(in the rows, 128 means zero)
One turn or mirror swaps these rows in pairs. Which row does each one swap with?
The rows were stretched afterwards, more along some directions than others.
K_322: [121 145  93 130 164 109 106 144 156 150 119 128 125 128 104 114 120 165
 122 148]
K_864: [119 141  96 123 143 150 119 138 129 131 121 136 145  76 113  99 142  96
 135 160]
K_693: [169 176 108 125 139 152 146 132 121 155 107 141 147  94 159 113 146  92
 117 137]
K_778: [147  86 107 158 144  98 117 144 139 126 116 124 134 129 170 112 146 119
 116 139]
K_229: [128 101 124 138 149  93 140 131 142 140 122 138 107 134 152 138 154 170
 129 123]
K_534: [130  91 126 152 135  92 106 122 138 120 118  94 149 168 120 138 132 139
 125 123]
K_763: [119 125 145 154 114 119 134 100  83 102 102  84 135 143 134 137 123  92
 133 125]
K_61: [151 138 111 145 146  86 105  95 121 117  92 119 172 116 154 126 130  81
 127 123]
K_40: [127 145 135 119 127 135 119  92  84  95  90  95 131 163 126 156 106 113
 126 130]
K_953: [134 135 155 109 130 138 138 124  85 135 150 142 156 120 145 149 136 103
 131 130]
K_621: [123 113 109  99 132 136 126 130 135 123 121 127 125 126 116 122 109 145
 133 137]
K_981: [114 126 121 121 119 155 121 110 127 127 122 102 133 153 122 107 123 133
 129 126]
K_300: [109 156  93 125 122 127 113 132 124 143 120 119 123  87 111 114 109 115
 126 148]
K_472: [160 119 109 165 156  95 134  94 125 118  77 114 142 168 187 122 114 109
 118 129]
K_578: [119 165 140 150 129 149 146 110 107 171 119 117 157 120 126  80 119  97
 133 146]
K_547: [155 152  92 150 172  96 103 116 134 126  92 113 153 154 146 145 136 117
 128 140]
K_449: [156 125 120 117 132 118 103 123 119 120 140 115 162 126 133 114 125  97
 125 117]
K_415: [127 102 108 112 132 130 133 150 140 123 127 125 101  75  92 112 134 100
 114 120]
K_653: [126 128  99 135 130 138 125 135 144 120  93 116 114  90 110  78  96  74
 116 147]
K_203: [118 129 110 141 139 133 145 108 123 155  98 119 130 117 127 100 126 120
 137 124]
K_363: [146 113 120 120 146 130 131 141 120 112 121 127 151 102 126  92 127  83
 136 134]
K_439: [118 108 164 113 120 126 132 139 132 135 170 127 147 126 111 125 142 135
 141 119]
K_72: [144 120 147 119 131 139 128 133 121 132 170 146 168 119 138 134 162 142
 141 126]
K_49: [129 159  82  91 158 143 137 123 120 127 116 126 118  80 105 127 126 122
 129 143]
K_500: [146 168  97 148 157 138 132  93 136 112  60  99 133 170 151 145 119 102
 121 138]
K_818: [132 163 123 117 114 176 161 101  76 112  81 103 124 134 159 117 106  85
 128 127]
K_480: [138 120 113 114 117 146 143 138 122 140 105 112 108 130 128 106 125 159
 122 125]
K_25: [141 116  96 118 161 111 118 126 135 110 102 136 100 112 135 138 126 104
 102 127]
K_639: [153 155 131 143 147 103 119 107 119 138 101 144 159 164 196 150 156 149
 127 117]
K_735: [131  98 119 163 143  74 115 122 136 148 138 128 142 119 141 105 124 138
 126 109]
K_835: [131 127 103 133 126 108 110 107 135 109 125 127 110 112 105 140 108 113
  99 126]
K_849: [128 110 142 165 135  82 134 102 125 122 133 110 133 155 165 131 133 121
 123 107]
K_250: [168  95 129 134 153  94 120 149 136 125 145 131 153 144 172 146 164 123
 129 115]
K_905: [148 162 103 132 151 117 145 133 137 152 114 144 126  80 159 103 118 125
 128 146]
K_982: [130 158  96 142 125 134 132 100 112 139  72 113 134 108 131  91 114 104
 123 123]
K_593: [105 136 110 114 108 149 112 116 137 132 151 155 130  86 121 123 148 114
 118 134]
K_656: [108 114 112 156 129 123 107 104 143 120 114 115 149 123 111 115 132 108
 139 147]
K_670: [137 150 124 140 126 123 156 125 135 162 115 118 111 128 142 136 128 155
 117 119]
K_456: [105 157 126 122 118 143 156 112 130 142 100 136 121  89 122 111 105 128
 133 152]
K_602: [137 146  94 140 143 146 142 112 128 128  85 102 148 120 127 114  97  73
 104 136]
K_877: [ 96 149 115 135 145 108 128 116 141 150  77 114 114 133 123 118  98 137
 146 142]
K_482: [129 126 109 139 123 109 129  93  98  91  86 102 124 135 146 114 102 102
 129 109]
K_890: [127 119 137 151 144 117 136 118 137 151 119 136 135 134 175  90 146 125
 135 135]
K_419: [132 132 131 104 148 144 125 114 125 117 114 144 131 127 137 111 146 119
 128 139]
K_634: [124 118 136 149 133 108 122 151 151 154 149 125 149 117 130 134 139 127
 129 142]
K_828: [162 155 105 113 133 144 126 129 114 132 116 116 166 112 146 123 114  96
 122 123]
K_92: [133 116 124 143 133  81 125 125 130 132 120 105 111 150 139 129 119 167
 135 115]
K_613: [111 125 109 133 140 116 105  79 102  94  87  95 126 168 138 125 109 108
 116 121]
K_909: [150 140 121 114 146 116 135 120 110 130 143 147 126 108 178 125 147 125
 132 127]
K_321: [130 150 100 122 150  91 111 120 134 142  98 138 122 127 139 144 134 158
 138 125]

K_300 pairs with K_693
K_49 pairs with K_61
K_593 pairs with K_578
K_835 pairs with K_953
K_778 pairs with K_480

One turn or mirror swaps these rows in pairs. Which row does each one swap with?
The rows were stretched afterwards, more along some directions than others.
K_102: [110 130 156 172 130  86  86 168 103 154 148  82  89 152 124 106 133 142
 104  92 148 125 114]
K_538: [127 102 176 132 166  70 174 108 106 146 170 104  74 125 102 144 140 103
  53  94 164  83 107]
K_498: [ 84 118 169 113 131  92 133  89 102 145  70 106 119 105 153 155 133 114
 115 192 157 123  48]
K_544: [169 106 166 139 152  92 120 128  93 136 115 152  91 124  98 142 140  58
  59 184 212 109  66]
K_640: [150 106 145 155 135 146 128 138 127 154 107 175  90 164 111 160  99  38
 115 163 203 129 118]
K_994: [121 142 137 117 119  85 150  96  80 147  55 150  98 106 125 166 144  88
  76 138 178 115  56]
K_370: [129  99 178 129 166  89 161 118 112 151 163  99  69 126  98 118 131 123
  67  98 135  96 119]
K_610: [106 103 128  88 146 119 106 100  91 131  88 101 145 134 141 126 167 111
  72 184 209 155  33]
K_930: [151 108 146 159 126 141 128 136 134 165  95 165  90 151 107 160 104  47
 113 172 194 127 116]
K_309: [128  89 150 125 136 103 109 131 129 165  92  62 105 118  88 107 147 140
 115 136 101 121 106]
K_130: [ 82 117 161 100 131  97 129  78  95 134  57 108 129 102 153 152 141 119
 114 196 164 130  31]
K_548: [117 105 148 102 114  70 154  95 126 174  60  76 104  95 104 127 159 136
  78 131 123  98  92]
K_919: [117 141 110 170 135  92 118 110 116 140 160 134 102 164 107 135 126  98
  89  99 177 109 139]
K_275: [ 87 142  95 134 137  95 119  87 114 151 132 101 149 151 100 120 150 112
  38 123 153 129 105]
K_615: [112  96 162 171 154 128 137  98 103 106 110 109 127 147 128 149 140 126
 163 211 171 116  81]
K_515: [107 102 124  85 143 134 108  93  96 126  89 119 144 131 142 131 167 110
  87 195 219 162  31]
K_99: [172 106 186 156 172  89 100 147  85 130 148 156  84 135 112 124 127  60
  69 171 208  98  84]
K_951: [ 95 119  98 167 103 126 164  97 146 178  50 100  87 126  76 183 160 112
  83 156 166 130  84]
K_710: [ 98 120 131 153 151  99  94 124 105 161 105 125 115 157 156 137 124 126
 143 172 147  94  93]
K_577: [113 115 114 192 114 116 159 123 145 181  79 104  75 146  72 180 146 103
  93 142 166 111 109]
K_156: [ 95 109 122 142 144 110  82 119 114 162 107 129 115 162 147 128 134 128
 131 176 154 109  87]
K_635: [113 120 129 116 102 104 118 143 109 151 111  78 123 129 115 119 195 149
  95 171 220 162  55]
K_791: [111 153 139 118 107  92 159 107  90 167  58 123 101 108 118 156 127  97
  96 111 160 139  82]
K_541: [101 136 159 164 131  88  95 159 101 156 143  84  97 150 130 113 120 135
 105  90 144 130 115]
K_633: [110 102 160 132 146  97 150  81 117 133  65  77 140 103 118 139 153 132
 126 200 144 101  83]
K_832: [ 96 144  89 146 127 101 119  99 123 150 134 113 134 156  94 128 142 103
  59 112 166 135 119]
K_459: [110 116 153 123 160  86 153  57 107 132 122 135 103 145 135 185 123  63
  83 145 194  96  75]
K_262: [134 142 156 212 120  81 152 169 104 159 123  96  54 147 102 154 137 147
 133  86 150  92 128]
K_606: [134 112 169 165 130  87 136 121 108 151 143 139  53 163 123 148 104 109
 143  98 164  90 138]
K_244: [121  98 168 161 164 112 138  93 105 111  91 101 135 132 131 150 136 113
 148 213 165 102  81]
K_874: [117  97 127 104  94 117 133 118 145 205  64 115  95 149 110 127 116  92
 100  97 137 137 131]
K_474: [128  79 147 108 143 131 127  79  90 152  57 119  70 120 106 150 112 111
 120 129 101 125  91]
K_616: [107 102 133 178 127 127 138 100  84 124  91  97  81 164  94 142 165 165
 141 146 145 127  68]
K_770: [134 108 125 149 137  89 155 107 123 155  76  95  91 132  67 156 156 114
  56 155 164  98  67]
K_28: [118  80 141 100 148 142 133  62  85 142  55 148  65 128 117 154 115  91
  96 121 125 131  78]
K_626: [ 92 147 126 122 142 101 152  82 114 156 130 133 145 145 133 132 140  86
  50 146 160 114  99]
K_83: [113 109 143 115 113 108 112 143 123 153 123  80 129 134 122 112 188 148
  99 193 214 154  62]
K_197: [ 92 131 115 152 103 108 149  91  82 147  60  80  82 149  91 147 170 186
 126 111 131 141  65]
K_157: [121  86 152  95 164 132 136  56  75 127  61 140  81 118 120 153 116  94
  92 137 131 122  69]
K_696: [101 139 167 138 151  60 132  95  59 130  59 120 112 115 159 166 124 103
  90 128 167 100  37]
K_276: [ 95 105 128 143 152 132  91 140 121 157 131 109 122 166 141 114 114 139
 160 170 143 131 108]
K_654: [136 142 158 207 143  63 158 135  76 140  95 110  57 138 125 173 129 117
 114  79 152  71  95]
K_208: [134 110 135 163 140  79 154 108 119 157  92 106  84 134  72 161 157 103
  49 148 183  88  67]
K_48: [ 96 110 130 149 167 126  92 135 123 160 139 106 125 167 142 112 114 140
 142 157 138 115 117]
K_760: [110 153 150 174 104  99 122 170 110 166 107  93  97 136 132 137 113 132
 139  92 150 146 119]
K_768: [ 88 114 165 108 135  93 124  87  84 128  57 104 124 103 153 149 138 121
 113 181 159 130  28]
K_938: [114 149 153 149 150  91 148 118 100 143 135 153 121 144 161 138 130  82
  90 127 167  92 108]
K_239: [123 105 159 141 161 103 156 123 116 146 163 107  72 130  96 124 128 121
  79  89 136 103 129]
K_264: [142  90 183 139 146  62 158  99 110 153 113 110  71 151 125 150 114 119
 124 138 159  69  90]
K_133: [115 119 159 162 123  80  84 166  92 152 136  78  79 142 111 105 149 144
  88  95 152 132  94]

K_474 pairs with K_538
K_633 pairs with K_919
K_710 pairs with K_635
K_515 pairs with K_48
K_244 pairs with K_832

One turn or mirror swaps these rows in pairs. Which row does each one swap with?
The rows were stretched afterwards, more along some directions than others.
K_280: [152 126 122 216  88 106  95 107 100 120 175 132 147 154 122 105]
K_89: [172 148 127 134 111  79  64 101 103 145 104 118 149 117 134 147]
K_999: [139 132 127 188  91 117  87 119 101 113 183 128 155 160 119  93]
K_961: [138 133 134 195  98 141 106  92 128 144 151 122 142 108 148 119]
K_779: [168 141 142 109 153 105  89  91  98 125  91 137 127 121 127 139]
K_85: [182 153 133 143 139  90  88  91  99 142  92 123 137 111 144 138]
K_460: [108 144  98 134  99 131 104 133 116 136 138 137 139 140 116 136]
K_831: [124 106 130 186 110 103  86  97  86 104 154 117 133 118 125 113]
K_268: [121 113 131 170 122 141 117 122 128 123 138 100 117 149 126 100]
K_545: [128 113 121 167  95 135 127 123 122 133 146 132 153 125 112 126]
K_413: [116 130  98 136 100 126 107 132 111 117 139 148 133 142 105 130]
K_536: [111  79 139 134 133 100  76 108 115  89 125  97 121 116  65 113]
K_841: [132 141 127 197  91 139  98 105 124 133 151 127 143 112 149 112]
K_966: [120 148 126 159  79 126  93 143 123 142 162 117 157 150 118  95]
K_794: [153 146 119 107 126 106 107 126 118 146  82 119 153  88 132 145]
K_632: [124 121 104 154 105 118  95 146 118 141 152 113 120 128 133 118]
K_271: [ 89  93 148 129 148 142 107 140 121 137 114 105 128 129  64 103]
K_371: [135 146 123 193  86 149 112 104 135 137 160 129 156 115 163 118]
K_886: [136 119 107 185  67 106  87 127 121 129 160 123 163 138 116  95]
K_429: [137 126 142 162 117 139 101  99 126 139 126 126 143  86 146 135]
K_878: [111 122 146 115 124 154  83 126 123 144 117 100 158 121  92 122]
K_214: [ 83 103 147 122 142 151 113 146 129 140 114 104 135 116  69 100]
K_741: [147 146 152 117 150  99  91 114 104 140  99 124 121 117 130 133]
K_56: [144 143 131 191  87 124  97 119 118 148 147 127 157 163 124 111]
K_392: [124 118 146 125 135 152  93 122 107 144 120 104 153 111 104 128]
K_294: [110 117 107 134 101 126  94 132 108 113 142 136 129 154 102 127]
K_523: [156 116 136 124 140  75  77 116  84 121 100 123 110 130 113 110]
K_145: [135 136 143 191  94 124  89 129 114 137 179 123 138 144 136 107]
K_339: [148 115 155 100 149 109  81 111  94 128  90 124 116 115 106 142]
K_988: [113 111 147 144 127 161  85 128 107 141 131 110 146 120  97 133]
K_583: [136 127 136 183  86 118  88 126 119 144 166 111 147 145 118  78]
K_421: [112 128 112 188  91 110 106 125 106 115 167 125 150 128 139 103]
K_754: [151 122 127 126 127  99  98 106 108 142  90 116 145 118 122 120]
K_337: [129 115 123 186 114  92  84 115  83 101 146 120 129 124 124 107]
K_342: [125 107 132 156 126 101  89  99  91  95 131 124 140 111 114 124]
K_680: [117 105 108 150 112 122 100 144 107 128 154 118 110 122 129 121]

K_271 pairs with K_632
K_429 pairs with K_421
K_460 pairs with K_988

One turn or mirror swaps these rows in pairs. Which row does each one swap with?
The rows were stretched afterwards, more along some directions than others.
K_196: [147 155 113 109 163 130 125  88  94 186 175 115 155 137 175  97 111  55
 148]
K_553: [ 81 142  71 153 118 179 127  76 107 175 166  75 123 151 170  72  91 135
  64]
K_948: [137 141  76 102 178 115  85 107 123 180 194 118 160 125 202 125 100  58
 123]
K_251: [131 140 113 108 115 165 153 111 154 216 122  88 137 186 146 115  78 121
 112]
K_377: [122 164 101 153 143 106 134 116  83 177 128 127 134 175 145 110  96  88
  88]
K_964: [ 63 110 105 141 155 184 147 124 129 140 177 142 102 127 162 148 104 154
  93]
K_511: [103 118 124  97 165 122 159 118 162 174 147  91 130 233 188  99  96 103
 115]
K_756: [ 98 148  85 137 195 138 136 116 125 151 185 135 112 133 169 115  71  99
 112]
K_293: [123 137 112 114 169 151 144 106 187 169 139 117 143 156 155 132  97 125
 140]
K_314: [ 77 122 129 128 160 156 158 157 118 154 165 171 114 134 149 154 111 125
 101]
K_504: [126 144 110 152 130 114 139 101 124 179 172 114 186 142 191 106 126  91
 108]
K_842: [116 140 106 164 104 134 150 163 183 179 121 101 143 182 177 148 112 138
  73]
K_815: [ 89 153 126 145 174 143 165  98 137 126 134  82  79 201 171 103 114 117
  95]
K_180: [ 80 124  78 149 130 196 131  81 127 157 181  99 112 120 167 107  88 151
  89]
K_315: [ 71  82 110 130 166 132 135  92 139 163 166  66 117 201 190 156  82 123
 119]
K_68: [ 56 131  64 135 208 122 135 103 143 175 113 100 121 170 186 121 101 108
 117]
K_331: [112 146  75 125 187 128 121 107 130 161 174 151 127 143 159 103  60 110
 119]
K_174: [ 73 141 124 132 174 135 166 155 108 162 149 171 116 143 153 145 118 112
 101]
K_42: [ 95  97 103 123 162 163 125  88 125 169 170  91  99 176 165 158  61 118
 123]
K_908: [ 89 140  78 142 129 186 122  90 127 154 182 132 120 119 154 100  97 148
  76]
K_574: [ 88 107 106 156 113 128 129  93 125 152 176 104 173 175 203 130 118 110
  88]
K_81: [107 101 101 166 112 121 126  91 129 160 170  90 183 176 200 127 115 111
  93]
K_721: [140 140  86 105 191 118  88 131 118 158 199 152 138 122 187 114 107  53
 128]
K_327: [ 77  89 106 125 165 146 135  89 135 160 161  76 104 201 174 153  69 124
 116]
K_383: [ 78  73 109 157 140 124 139  92 136 152 163  79 150 210 194 149  98 124
  90]
K_54: [104 123  72 113 195 128  94 134 160 164 149 131 136 127 187 150 110  92
 139]
K_490: [ 71 127  82 136 123 135 144 118 183 190 133  82 101 191 185 146  74 157
 122]
K_451: [136 171 136 110 171 149 159  88 109 170 170 100 104 156 171 107  94  69
 140]
K_612: [ 98 119  81  84 152 147 103 109 113 193 149 121 130 192 167  81  94  95
 102]
K_513: [ 90 147 127 154 148 134 172 155 104 169 136 144 109 176 148 139 112 118
  84]
K_101: [ 88 145  71 111 195 113 112 118 103 196 133 147 173 164 158 104  90  55
 113]
K_836: [139 154 129 118 154 133 163  90 127 166 181 107 157 211 187  62  90  77
  86]
K_987: [109 175 128 120 154 173 192 118 166 205 151 102 132 173 167 113  88 107
 109]
K_852: [ 72  87 115 160 133 111 140  99 153 138 166  77 150 208 203 154 103 117
 100]
K_173: [134 146 117 175 116 115 154 170 168 167 166 116 126 176 183 146 104 125
  76]
K_927: [144 157 122 126 133 122 145 103 113 191 171 123 176 138 177 102 119  77
 125]
K_424: [ 93 137  80 174 122 165 138  69 137 167 182  71 128 162 190  86 104 147
  61]
K_158: [ 98 131  66 115 185 125 100 129 160 165 145 135 122 114 190 164 117  95
 133]
K_198: [ 90 144  67 160 122 166 128  59 112 171 164  59 126 166 180  68  88 123
  68]
K_87: [151 146  88 139 120 108  96  94 123 164 125  98 141 173 138 108  85 107
 120]
K_443: [ 75 117  98 144 136 173 136 112 137 153 183 142 118 124 171 158 100 157
  98]
K_86: [103 149  51 123 165 129 114 113 155 187 142 128 125 152 159  84  82 143
 110]
K_627: [ 92 130  70  89 163 136 110  92 130 202 143 120 132 189 178  95 102 106
 106]
K_497: [125 138 112 126  95 145 151 140 169 208 112 103 144 182 163 145  97 129
 101]
K_64: [ 93 142  74 176 119 158 132  62 109 170 160  54 132 181 191  82  87 113
  65]
K_33: [ 80 124  77 152 142 127 146 114 197 190 139  73 103 190 197 146  81 171
 121]
K_232: [ 74 136  92 160 144 125 142 132 146 148 105 122 157 193 155 103 113 114
  73]
K_875: [ 92 153 104 163 131 139 159 157 157 164 167 102 112 160 197 152  99 126
  64]
K_855: [118 138 105 163  90 122 151 159 189 182 119  98 133 172 181 173 113 137
  83]
K_566: [153 152 123 126 145 127 151  96 116 178 187 100 167 195 181  75  92  65
  84]
K_230: [ 66  73 102 134 140 143 113 107 123 144 178  93 115 181 171 154  71 115
 114]
K_928: [ 73 130  65 121 200 124 120 119 158 180 122 127 124 140 191 148 109 112
 132]

K_87 pairs with K_815
K_174 pairs with K_927
K_451 pairs with K_377
K_327 pairs with K_198

